Each row is where one point has got to under a steady rotation. How many steps took it there?
The counts run from 0 to 131.
[-0.92  0.02 -0.42 -1.19 -1.64  2.75 -1.80  2.07  0.00  2.73 -0.57  1.47
 -0.78  0.68  0.24 -1.87 -0.11  0.66  2.20  1.58  2.22  0.09  0.52 -0.68
  2.40  2.39 -2.54  4.04  0.43  0.50  2.91  4.50  2.60 -4.70  0.50  4.00
 -1.85  2.42 -3.89 -0.27 -1.06  0.39  4.71  1.78  3.16 -2.67  0.10  1.07
 -0.21 -0.08  0.09  0.30  0.48 -0.99 -1.68  2.84  1.30 -1.59 -1.80 -0.30
  2.28 -1.81] : 1
[-1.68  1.28  0.33 -3.52  0.52 -0.80  0.14  0.34 -0.63 -0.30  0.25 -0.85
  0.15  0.66  2.93 -3.46 -1.33 -0.66 -1.68  1.94  4.27 -1.82  0.72 -0.83
 -1.38  4.17  2.30  3.33  0.25  1.70 -1.67  0.95 -0.27 -0.23  0.97  0.51
 -3.60  0.51 -3.64  0.58 -3.70  2.11  0.14  0.58  1.25 -1.65 -0.09  1.87
 -1.63 -1.89 -0.59  0.60  0.96  2.83 -0.01 -0.50  0.46 -1.04 -5.27  0.71
  1.32  3.63] : 18
[-0.02 -3.34 -0.79  1.21  1.28 -1.54  2.14 -0.05 -0.43  4.18 -0.67 -1.42
 -1.78  0.29 -4.18  1.74  0.50 -0.47  0.11  0.50 -1.99  2.06 -0.14 -0.50
  2.85 -0.39 -0.83 -0.01 -0.08 -2.11 -1.91 -3.20  2.35  2.58  1.47 -1.88
 -2.03 -3.87 -0.88  0.19  0.51 -1.41 -0.11  2.32  3.37 -0.17 -1.05 -2.51
  0.21  0.86  0.63 -0.41  1.50 -3.11  2.11  0.79 -3.01 -1.68 -2.48 -1.14
  2.39 -3.64] : 63
[-1.58 -1.87 -0.22  1.70  1.17 -2.04  1.07 -0.89  1.04 -0.45  3.79 -0.31
 -1.75 -2.36  0.52 -0.76 -1.20  2.84  0.24 -3.63 -1.55  0.56  0.56 -0.61
 -2.23  2.99  3.13 -2.06  1.47 -2.67 -3.05 -2.78  1.25  3.05 -0.58 -5.24
 -1.76 -2.28  0.60 -0.10  0.06  0.31 -0.92  5.52  1.19  0.34  1.10 -1.05
  2.29 -0.86 -1.40 -0.89  2.21  2.35 -0.28 -0.93 -0.93  0.60 -2.44 -0.80
 -0.83  3.56] : 16
[-0.32 -1.51  1.75  0.58 -2.47 -2.23 -2.89  0.09  0.91  0.25 -1.25 -3.34
 -1.68 -0.93 -0.77 -2.19 -3.10  2.86  4.03 -0.95 -2.91  0.93 -1.54 -0.30
  3.37 -1.54 -1.59  4.22 -1.01  2.40 -3.34  3.02 -2.31  1.21  0.03 -1.05
 -1.79  2.53 -1.76 -0.36  0.53  0.12  0.18  1.24  1.24  1.36  2.09  1.61
 -2.72  0.44 -2.02  2.66  1.07  0.24  1.24 -1.72  1.71  4.50 -5.18 -0.89
  3.05  0.38] : 36
[ 1.62 -0.50 -0.78  2.21 -3.11  3.75 -2.63  0.96  2.24  1.26 -1.06  0.96
 -1.13  2.40 -0.42  0.61 -0.01  0.05  3.33  2.92  3.56  0.56 -0.90 -0.47
  2.61 -0.44 -2.12  4.17 -0.82 -1.44 -0.20  2.95  2.19 -4.23 -2.42  4.39
 -1.29  0.74 -2.49  0.21 -0.47 -0.04  2.13  0.77 -0.57 -1.64 -0.43  0.45
  0.30  0.73 -0.51 -0.05  0.14  0.97  0.42  0.09  0.60 -0.44 -0.63 -1.75
  0.34 -6.04] : 2
[ 2.76  0.07 -2.85  1.65 -0.97  3.59 -1.75  1.60  5.09  1.22  0.83  0.16
  1.41  0.10 -0.11  2.43  2.70  1.41  0.28  0.33  1.26  1.11 -1.26 -0.81
  0.56 -0.29  0.69 -0.73  1.62 -4.87  1.43 -0.39  4.15 -0.98 -0.90  3.23
  1.59 -1.36 -0.81  1.47  2.76 -1.41  0.80  1.15 -0.10 -2.46 -0.71 -0.47
  2.07 -1.14  0.94 -2.85  0.55  2.42  0.96  2.85  1.73  0.72 -1.14 -2.74
 -0.94 -4.45] : 27
[ 1.07 -4.06  0.93  1.68 -3.23  0.83 -3.91 -0.07  0.05  0.74 -0.71  0.18
  0.37 -0.57 -1.16 -1.88  1.43 -2.37  5.66  2.84  0.03  1.11 -3.21  0.61
  2.39 -1.36 -1.08  2.61 -1.62 -1.10 -2.46  4.57 -2.37 -3.14 -1.24  0.99
 -1.84  0.01 -2.28 -1.89  2.21  0.20 -0.71  1.61  0.71  1.04  2.19  1.65
 -0.37  0.26 -0.85  0.55  0.02 -2.76  1.55  0.28  1.05  4.70  0.20 -1.56
  2.86  0.19] : 7
[ 1.08 -3.32 -4.17  0.85 -0.31 -0.92 -0.37  1.26  1.18  2.76  0.47  1.00
  0.72  0.56 -1.65  1.98  4.66 -3.26  1.92  1.17 -3.45  1.40 -3.09 -1.22
 -0.47 -0.87  0.15  0.00  0.22 -3.54 -2.87 -0.76  0.32  0.01 -1.77 -0.66
 -2.42 -3.08  1.62 -1.49  1.83 -1.38 -2.10  3.24  1.61  2.15  1.10  0.39
  0.42  1.05 -1.37 -1.33  1.30  0.53 -0.38  3.41  0.19  1.24  0.03 -2.94
 -0.21 -3.76] : 87
[-0.95 -1.95  3.42  1.22  1.72  1.60 -1.33 -1.25 -0.15 -0.37  0.34 -1.79
 -1.65 -0.56  1.90 -3.60 -2.99  0.59  1.57  1.64  5.27 -1.85  0.41  2.17
  2.48  3.44  0.18 -0.06  0.18 -2.53 -0.88  2.06  2.59 -1.41  1.69  0.81
 -1.59 -0.52 -5.20  2.15 -2.26 -0.07  0.65  2.89  0.69 -1.11 -0.32  0.03
  1.19 -2.82  1.36 -1.50 -0.04 -3.36  3.06 -1.14 -0.09 -1.37 -3.84  0.40
  2.97  2.95] : 43
[-2.79 -1.87 -2.11 -3.03 -0.25 -2.62 -0.03  2.40 -0.90  4.64 -0.89 -0.01
 -1.38 -1.55 -2.30 -0.04  1.50  0.17  0.71  0.15 -2.36  2.00  0.65  0.71
  2.52  0.96 -1.28  3.72  1.00  0.60  1.30  0.87  0.57 -1.55  1.06 -0.26
 -2.93  2.24 -2.29  0.08 -0.59 -0.33  1.88  3.01  5.05 -1.90  2.04  1.45
 -1.56  1.88 -0.23  2.51  0.63 -0.72 -1.40  4.46  1.48 -1.32 -3.73  0.06
  3.10 -2.65] : 59
[ 1.15 -0.28  0.12  2.95  0.03  1.76  0.12 -0.74  3.77 -1.39  0.63 -0.56
 -1.72  0.81  1.34  0.14 -2.86  0.02  0.00  0.14  2.98 -1.94  1.81  0.11
 -0.89  2.24  2.36 -0.47  0.99 -2.85 -4.19 -1.13  1.22  1.65 -1.13 -0.41
 -1.91 -2.51 -1.25  0.71 -1.59  0.34 -0.03  2.93 -1.11 -0.22 -2.13 -0.23
 -0.26 -2.14 -1.84 -0.86  1.71  3.84  0.94 -4.23 -1.76 -0.91 -4.25 -1.90
 -1.43 -0.21] : 98
[ 0.40 -3.58 -0.75  1.58  2.54 -0.94  2.31 -1.07  1.73  2.51 -0.09 -1.86
 -1.73 -0.03 -2.42  0.62 -1.13  0.89 -0.78 -0.15  0.78 -0.51  1.64  0.72
  1.55  2.03  1.75 -1.68  1.02 -2.13 -1.69 -3.23  2.82  2.55  1.77 -1.78
 -0.73 -3.05 -1.15  1.46 -1.45 -1.18 -0.27  3.97  1.70 -0.37 -1.09 -1.63
  0.22 -1.40  0.20 -1.03  2.43 -2.05  3.19 -0.55 -1.75 -2.55 -4.29 -1.42
  2.63 -2.30] : 122
[-0.61  0.58 -3.54 -1.56 -1.93 -1.01 -3.73  3.41 -2.68  0.95  0.24  0.96
 -1.31  1.28 -0.42 -1.09  1.50 -0.09  0.99  2.25 -2.15  4.39 -1.17 -3.17
 -0.36  1.30 -2.75  4.29 -2.92  1.16  1.32  2.77  1.19 -2.81  0.67  2.26
 -3.16 -1.27 -0.35 -2.84  0.26 -0.78  1.55  0.43  4.60 -0.96  1.15 -0.62
 -1.10  2.11 -0.98  1.12 -1.47  0.50 -0.54  2.99  1.65  3.03  0.37  0.44
  0.29 -0.84] : 83
[-0.10 -3.42  2.47  3.63  1.79 -0.28  0.14 -4.09 -2.14 -0.15  1.27 -2.46
  1.06  1.09 -1.16 -3.00  1.09 -3.23  2.19  2.94  1.07 -0.58 -2.48  1.03
  0.24  1.59 -1.73  3.62 -3.51 -0.25 -3.68  2.66  0.49  0.17 -1.05  0.35
 -1.55 -4.73 -2.00  0.66 -0.42 -0.15 -1.33  0.85  1.17 -0.30 -0.75 -1.97
  1.05 -0.54  1.79 -0.59  1.35 -5.58  1.80 -2.83 -1.32 -0.29  0.31 -0.37
  2.52  0.73] : 67
[-2.31 -3.48  1.55 -1.22  0.53 -2.81 -1.68 -0.04 -2.07  2.15  0.27 -1.90
  1.13 -2.06  0.17 -3.73  0.73 -2.33  2.98 -0.35 -2.41 -0.49 -3.41  1.35
 -2.15  1.41  1.45  2.70 -0.37 -0.17 -2.98  2.55 -3.71  0.71 -0.28 -1.98
 -2.38  0.86 -1.26 -0.71 -0.08  0.73 -2.32  3.00  1.40  1.07  1.89  1.21
 -0.42 -0.54 -0.42  1.00  0.74 -1.81 -0.44 -0.40  0.22  2.52 -0.86 -0.17
  2.52  3.99] : 12
[ 1.53  0.25  0.49  3.17 -0.69  3.42 -2.36 -0.83  2.04 -4.70  3.18  1.94
 -0.67  1.74  3.06 -1.51 -0.49  0.60  1.94  1.52  5.39  0.93 -0.16 -2.26
 -1.88  2.06  0.08  0.47 -1.22 -4.03 -1.88  1.60  3.80 -1.86 -2.50  2.29
 -1.26 -3.25 -0.96  0.33 -0.57  0.11  0.56  3.67 -0.56 -1.50 -0.51 -1.85
  0.89 -0.53 -1.62 -1.01  0.38  1.61  0.43 -1.44 -1.53  0.17  0.43 -1.62
 -2.63  1.08] : 103
[-0.74  0.92 -0.13  2.81  1.04  0.74  1.40 -0.24  1.31 -1.00  4.34 -0.48
 -1.65  0.14  0.44 -1.11 -0.72  3.56 -1.87 -2.40  1.73  1.66  1.83 -1.20
 -1.54  4.79  0.73 -0.52 -0.36 -3.76  1.17 -1.71  5.20  0.35 -0.01 -0.89
 -1.64 -4.06 -0.01  0.94  0.16 -0.47  0.76  3.80  2.32 -2.17 -1.43 -3.74
  2.94 -0.52 -0.60 -1.02  1.06  0.15  0.72  0.91 -1.24 -4.76 -0.52 -0.39
 -1.76 -0.35] : 21
[-1.21 -0.97  3.57  2.45  1.51  2.10  1.61 -3.52  0.50  0.49  2.15 -1.66
 -0.93 -0.18  0.10 -3.04 -1.53 -0.34  1.04 -1.73  3.48 -4.94  1.13  2.40
  0.31  3.55  1.84  1.71  1.21 -1.49 -1.42  0.51 -0.44  0.18 -0.68  0.35
 -1.42 -1.14 -2.96  1.51 -2.64  1.35  1.00  3.85  0.75 -2.01 -1.69  0.83
  1.65 -2.09 -0.79  0.06  2.06 -0.17 -1.32 -2.83 -1.37 -4.25 -3.65 -1.05
  1.79 -0.08] : 97
[ 0.23 -0.12 -0.66  0.81 -1.16 -0.72 -1.75  1.06 -2.53  1.76 -0.77 -1.83
  0.11  1.36 -2.32 -2.15  1.69 -0.33  0.51  2.03  0.13  2.05 -1.00 -0.25
  3.25  1.67 -2.96  4.64 -2.76  0.64  2.42  3.34  3.20 -2.95  0.93  2.87
 -0.84 -1.00 -3.49 -0.74  0.53 -1.50  3.55 -0.56  3.95 -2.27 -0.04 -1.18
  0.40  1.09  1.14  0.79  0.11 -3.74  0.57  2.66  0.40 -1.51 -0.32  0.22
  2.48 -2.72] : 84
[ 0.88  0.37  0.24  1.38 -3.04  1.53 -3.05 -0.63  1.80  0.42 -1.13 -2.59
  0.99 -0.66 -1.03 -1.88  1.23  1.22  1.22  0.78 -2.31  0.42 -2.15  0.94
  3.15 -1.99 -1.61  6.02 -1.87  0.53  1.61  4.07  1.01 -1.20 -0.48  1.94
  2.76  1.57 -3.04  0.71  2.41 -1.47  1.88 -2.19  1.47 -1.47  0.39  1.18
  0.20 -0.17  0.65 -0.29  1.59  0.18  0.45  0.71  2.82  1.43 -2.55 -2.21
  2.87 -2.48] : 31
[-0.46  2.46  0.21 -1.70 -0.27  0.96 -3.05 -0.18  1.12 -1.98  1.19 -3.37
  2.78  1.91  3.59 -3.17  0.33 -0.11 -2.18  1.78  2.19 -0.67 -2.22 -0.36
 -2.01  1.52  1.52  4.44 -1.27  1.77  1.15  3.26  0.89 -0.78 -0.66  3.47
  1.03 -1.32 -3.39  1.34 -0.09 -0.76  1.09 -3.45  0.78 -1.74  0.01 -0.03
  0.84 -1.80  0.42 -0.48  0.10  2.75  0.37 -0.44  3.04  0.33 -2.74  0.90
  0.39  2.76] : 131
[-0.38  2.20  1.62  0.98 -1.89  1.36 -3.00 -0.21  0.68 -4.82  0.81 -0.83
 -1.27  1.84  3.20 -3.82 -3.56  2.07  0.89  0.97  4.44 -0.25  0.77 -2.27
 -1.11  1.89 -0.32  3.55 -2.35  0.17 -2.38  2.85  1.28 -0.94 -1.32  1.08
 -1.92 -1.11 -3.40  0.29 -0.41  2.02  1.39  0.65  0.22 -1.30 -0.69 -0.83
 -0.18 -1.54 -1.14  0.22 -0.33  2.22  1.04 -4.18  0.36  1.43 -3.51  0.94
 -0.52  2.40] : 19
[-0.95 -0.40  1.24  1.59  1.69  0.14 -0.46 -3.19 -1.09 -0.85  1.70 -4.20
  0.69  2.21  0.85 -4.25 -2.01 -0.80 -0.37  2.54  2.86 -0.37 -0.26  0.18
 -0.45  2.85 -0.65  3.11 -2.43 -0.50 -0.73  1.54  3.07 -0.11  0.01  1.48
 -0.29 -4.02 -3.29  2.12 -1.10  0.27  0.00 -0.92  2.16 -2.07 -2.35 -3.07
  2.36 -2.52  2.20 -0.96 -0.22 -3.71  3.07 -2.64 -1.72 -1.73 -1.26  0.34
  1.77  2.74] : 126
[-0.89 -2.73 -3.90 -3.06  0.90 -2.93 -0.90  0.67 -0.84  4.30 -1.44 -1.60
  1.00  0.61 -3.20 -0.11  3.65 -3.46  0.42  2.42 -5.14  1.93 -2.05 -0.43
 -0.22 -0.38  0.36  2.55 -1.37  0.72 -0.68 -0.52 -0.68  0.76  1.03 -0.86
 -2.27 -3.48 -0.50 -1.20  0.15 -1.75 -1.70  0.85  3.63  0.31  1.08  0.13
 -0.07  1.49  0.71  0.44  0.98 -0.51  0.55  2.95  1.01  0.83 -2.01  0.05
  3.03 -2.63] : 88
[-0.78 -1.72 -1.83 -1.78  1.91 -1.27 -1.64  0.42  0.86 -1.04  3.57  0.71
  2.34 -1.92  2.77 -0.14  2.91 -0.13 -0.30  1.21 -0.49  1.29 -3.09 -1.21
 -3.79  4.17  4.54 -2.08  0.23 -3.44 -0.23 -1.07  1.46  0.37 -0.36 -2.22
 -1.55 -4.93  0.47 -1.26 -0.35  0.01 -2.09  3.19  1.79 -0.91  0.80  0.08
  3.48 -0.62 -0.71 -1.19  0.18  2.46 -1.03  3.60  0.42  1.01  0.49 -0.47
 -1.20  3.89] : 129
[ 1.01  0.25 -4.13  2.43 -3.37  0.51 -1.46  1.36  3.17  0.68  0.61  0.20
 -1.65  1.07 -2.25  1.21 -0.53  3.67  0.74 -2.09 -3.39  2.43  0.32 -2.44
  0.68 -1.41 -0.44  2.10  0.09 -0.50 -1.78 -1.08  1.43  0.83 -0.99 -0.38
 -0.80 -1.22  1.65 -2.15  2.35 -1.10  2.33  1.04  1.96 -0.10 -0.20 -1.22
 -0.42  1.48 -3.54  0.15  1.21  4.97 -0.42  0.01 -0.11  2.50 -1.42 -2.81
 -1.30 -5.43] : 57
[-1.47  0.29 -3.33 -3.71  1.92 -0.66  0.10  1.20  1.18  0.95  2.36 -0.21
  0.86 -0.04  2.27 -1.24  1.23  0.39 -2.70 -1.69  1.24 -1.05 -0.14 -0.18
 -2.28  4.41  3.19  1.28  2.34  0.34  0.11 -1.04  0.44  0.87 -0.35 -1.12
 -3.40 -1.65 -1.46 -0.04 -1.60  0.36  0.98  2.66  2.68 -2.29 -0.52  1.05
 -0.06 -0.86 -1.08 -0.25  0.95  5.35 -2.54  2.91  1.90 -2.28 -3.87  0.84
 -0.26  1.58] : 76
[ 1.69  0.97 -1.93  3.74 -2.65  3.31 -0.39  0.33  3.51  0.50  0.31  0.11
 -0.77  1.68 -0.83  0.48  0.82  1.30  0.26 -0.83 -0.18 -0.89  0.08  0.23
  0.91 -1.86 -0.16  5.31 -0.49 -0.42 -0.41  0.94  0.77 -0.99 -2.41  3.42
  0.65 -0.53 -1.63  0.30  1.10  0.41  3.04 -0.08 -0.03 -2.17 -1.78  0.17
 -0.65  0.18 -1.71 -1.36  0.93  4.25 -2.01 -1.17  0.17 -1.46 -2.73 -2.88
 -0.05 -7.12] : 56
[-0.20 -0.24 -0.79  0.98 -1.76  2.32 -3.36  0.08 -0.02 -1.33  2.28  1.10
  2.17  0.17  1.46 -1.85  3.56 -0.12  2.50  1.22  0.55  1.27 -2.63 -0.30
 -1.43  1.23 -1.60  3.84 -1.33 -1.58  2.07  5.32  1.77 -4.88 -2.19  3.19
 -0.54 -1.06 -0.29 -0.71  1.85 -0.97  1.08  1.72  2.23 -2.20  1.29  0.50
  2.77 -0.48  0.38 -0.06 -1.13 -0.67 -2.00  2.72  1.68  1.11  3.52 -0.85
  0.04  0.85] : 108
[ 1.37  2.72 -5.07 -2.36 -1.01 -1.44 -2.30  1.74  4.44 -0.36  1.10 -2.29
  1.81  0.34  1.10  0.71  1.32  3.09 -3.39 -0.17 -1.71  2.36 -1.29 -1.13
 -2.02  0.60  2.66  1.84  0.80 -0.31  0.96 -1.07  1.32  2.24  0.20 -0.07
  1.26 -0.80 -0.98  0.21  1.05 -1.42  1.27 -1.60  2.55 -1.85 -0.73  0.46
  1.87 -1.02 -0.64 -1.34  0.62  6.18 -0.38  1.65  3.14  0.44 -3.67 -1.52
 -0.77 -0.07] : 52
